First come named turns, each shown by rows before and after it. For each pair of rows after them, which turns, in which order, take the first row to the second? The first pair is done for you.
Z_988 (before |-> after):
[ 15 -21  12 -24 -23 -22 -12  -5  -1  46  -1  -2   5   1   6   4  -3 -23
  23  -9] |-> [  8 -26  22  -9 -32  -8   5 -11   7  23 -12  -4  -2 -12  21  28   8 -34
  -3 -15]
[-15  -7  35  19   6  24   1   5 -11  63  17 -15   3  47   0  -1  41  19
   1  19] |-> [-21  -9  46  39  -8  32  19  -4 -13  48   9 -12   3  27   6  17  46  19
 -20  12]
[  5   2  -6   5  21  -7  -9   2   1  12  22 -18  11  22 -18 -25  -3  13
  17  -5] |-> [  9 -16   6   5  10   3 -16  -7   5  25  18 -16   9  26  -1 -19  15   8
  16 -10]
Z_495 (before |-> after):
[-17 -30 -22  -7   2   8   9  21 -13   5  -6  24  -4 -23   8  31 -22   5
  -3  32] |-> [-22 -18 -24   4  20  11  15   0 -11 -21  -6  16  -7 -31  11  20 -16  13
 -18  26]
[-46   6  -5  40 -16  29  30  53   3   6   8   0 -32  14 -19  28 -13  40
 -25 -15] |-> [-37   7  -5  11 -38  10  36  61   2   4 -12  11 -41  -9 -19  35 -28  20
  -2 -13]
[ 30   9  16   2  43 -24  -7 -32   6 -44  25   7  -3  10 -16 -12  -2   4
 -17 -42] |-> [ 25 -21  26  -6   5 -22 -33   9  -4  31  43   9   1  47 -15 -10  11  10
  16 -18]
[ -7   7 -16 -24 -15   0  -4  -5   9 -26 -20   3   4  -4 -16  13 -20 -21
   3  -9] |-> [-15  -4 -15   9  13  20 -15 -16   5 -24   4 -12  11  24 -17   3   5  12
 -13  -7]
Z_362 (before |-> after):
[-26  11   4  45  38  21 -13  12  -5 -10  -4  -1  -4   8  12  22  16  34
  -8   8] |-> [-22  32  -2   8  12  -9   9  23  -3 -32 -26  11 -11 -34   4  37 -20  13
   6   7]
[ -3 -16  -1  -1 -11  12  -5  43 -32  18   7   5   3   3 -34 -20 -12  32
   6 -16] |-> [ 17 -10   9 -37 -14 -10  11  -3 -16  -2 -17   9  -8 -41 -20 -26 -12 -15
  11 -26]
[ -3  10 -30  12  46   7  -4  -6  -1 -17  30 -15   1  21 -12 -34   0  35
 -15  -8] |-> [ -4  32 -40 -13  23 -14  14  16  -3 -31   6   4 -12 -14 -27 -20 -41  11
  -7  -7]
Z_634 (before |-> after):
[ -5  18 -10  -4  -1 -19  21   7  -2  -6 -10  -8   4  17 -40   4 -25  -9
   6   6] |-> [ -8  11  -8  -8 -12 -17  18   9   2   8 -13  -7   5   6 -38  10 -27  -8
  12   1]
[ 20  48 -29   9  47 -25 -20 -12   2 -37  15   0  15  30 -23 -36  -8  24
   8  11] |-> [ -4  65 -31  22   8 -21  -3  16   0 -47  -5  12   9   2 -34   1 -34  30
  -9  15]
[ 20 -28  14   9 -58   6 -10 -42  16  23  10  16  -7 -19  -7  10  37 -21
  24  -4] |-> [ 27 -21   4  15 -24   3 -23 -63  19  16  22   0  -2   4 -14 -21  44  -9
  24  -4]
[ 13   8  -3 -16  -5   5   6  -7   7  -3 -23  13   6 -13  -3   1   1  -3
  -6 -15] |-> [ 18   0   3 -19  -8   2   4  -9   4  -6 -19   9   5 -12   1  -5  -1  -4
  -2 -16]

(2 to 3 turns a pair)
[  1  27 -29 -33  12   8  12 -40  15 -70 -15  15   6  -7 -14 -15  10 -19
 -16 -34] |-> [ 13  -4 -13 -56  -5  -1  -8 -56  23 -17 -10  13   0   5   7 -24  33 -43
  10 -23] | Z_495 Z_362 Z_362
[-21  28   0  10  63  -2 -12   3   5 -24   9 -10  14  14  -7 -36 -28  23
 -10  11] |-> [-21  15   1  14  58  -2 -16   0  -1  -6  16 -12  13  26 -10 -35 -28  30
  -5  17] | Z_495 Z_495 Z_495
[  1 -20  -7   2   6  -2 -25  25 -16  44  24  -6   7  48  -4 -23  13  31
  27   8] |-> [  6  18  -5  15  35 -12  24 -42   2 -62  -8  -4   2 -27   8 -14   7  -8
 -21 -21] | Z_362 Z_988 Z_495
[  6 -37  12  33  12  27 -25  -3  -4  35  26 -20   8  51  24 -24  41  19
   4   3] |-> [ -3 -25  14  60  13  42  -4  -6  -6  -2  22 -17   8  29  24   0  31  27
 -30  -7] | Z_988 Z_634
[  9 -10   0  -3  20  -1 -12 -18  -2  18  13 -15   0  24  12 -23  27   6
  12   2] |-> [  2  22 -13  12  29   3  11 -23   1 -35   2  -7   2 -11   2 -10  -4   6
 -12  -2] | Z_495 Z_495 Z_634
[ 12 -23  11 -26 -16  -3 -29  -3  -3  39  -7  -1   3  15   0 -16  12 -10
  20  11] |-> [ 10 -11  -6 -17   1  -4 -32   2  -9  36  -2  -3   9  28 -11 -30   1   9
  19  13] | Z_362 Z_634
[ 23 -11  -1 -20  -1 -36 -23   9 -12  48   4  -9  -5   8  14  -6  -7 -15
  35  13] |-> [ -5 -22  20  47 -11   7  -7   8  -7  26  12   0  -9   7  29  35  19  14
 -27   2] | Z_988 Z_988 Z_362
[ -3  -5   3 -23 -32  11  -5  24 -22  31  -9   4 -13 -18 -13  27   9 -23
  15   5] |-> [ 17  15 -13 -42  10  -4 -10 -10 -12   7  -5 -13  -8 -16 -14 -15   7 -34
  26   3] | Z_634 Z_634 Z_495
[ 23 -24   6   5 -21  20  10  24  -3  34  -6  28  31   1 -17  30   6 -10
  27   0] |-> [ 38 -25   7  -5  11  10 -10 -20  11  19  -1  17  33   8  -8  -2  27 -21
  34  -9] | Z_362 Z_634
[ -3  -5  18  38  -2  26  22 -17  -1 -13 -14   0 -11 -15  33  43   9  -9
 -31 -18] |-> [-18  11  -4  28 -12  19   6  52 -21  28  -4   5  -6  17  -4  39 -31  22
   2   0] | Z_362 Z_988 Z_495
[-15   8 -13 -35 -36 -28 -17  30  -6  20 -16  10  -4  -6 -27 -20 -37   3
  38  11] |-> [-21   3   5 -15 -58 -16  12   3   5 -18 -35  20 -11 -52  -1  12 -30 -23
   7   1] | Z_495 Z_634 Z_634
[-36  26  -3  14  12  11  37  24  -2 -34  -9  30  14 -14 -19  18 -57  14
 -14  -4] |-> [-38  23  -1  26  26  16  30  13   1 -36   2  25  15  -1 -16  16 -50  22
 -16  -2] | Z_495 Z_495 Z_495
[-10  13  -5  55  38  33  23 -28  18 -52  24 -28   7  12   3   5  24  23
 -39 -15] |-> [ 13 -15 -12   4  40  16 -26 -11   9  19  35 -34   9  61  -6 -36  34  24
  35   1] | Z_988 Z_988 Z_988
[  0 -33   4  17   9 -14   9 -12  25 -33 -21   0   0 -21  34  12   6 -39
 -46 -46] |-> [ -6 -27 -35  16  41 -17 -28  38   5  21  20 -11  16  47  -8 -28 -19  12
  -9 -25] | Z_988 Z_988 Z_495
[  4   6 -12   6  -1 -13 -18  18 -14  12  10 -17   9   2 -31 -11  -8  33
  14   3] |-> [  5   4 -13  20  18  -2 -18   4  -8   0  20 -23   8  12 -22 -14  10  34
   4  -4] | Z_495 Z_362 Z_362
[-12  53 -44   5  52 -11   6   8   2 -41  12  -6  15   9 -24 -12 -30  31
  -7  -1] |-> [ 14  27 -26 -69 -15 -43   5  16   2  11 -15   5  -4 -14  -9  -3 -34 -34
  52   2] | Z_362 Z_495 Z_495
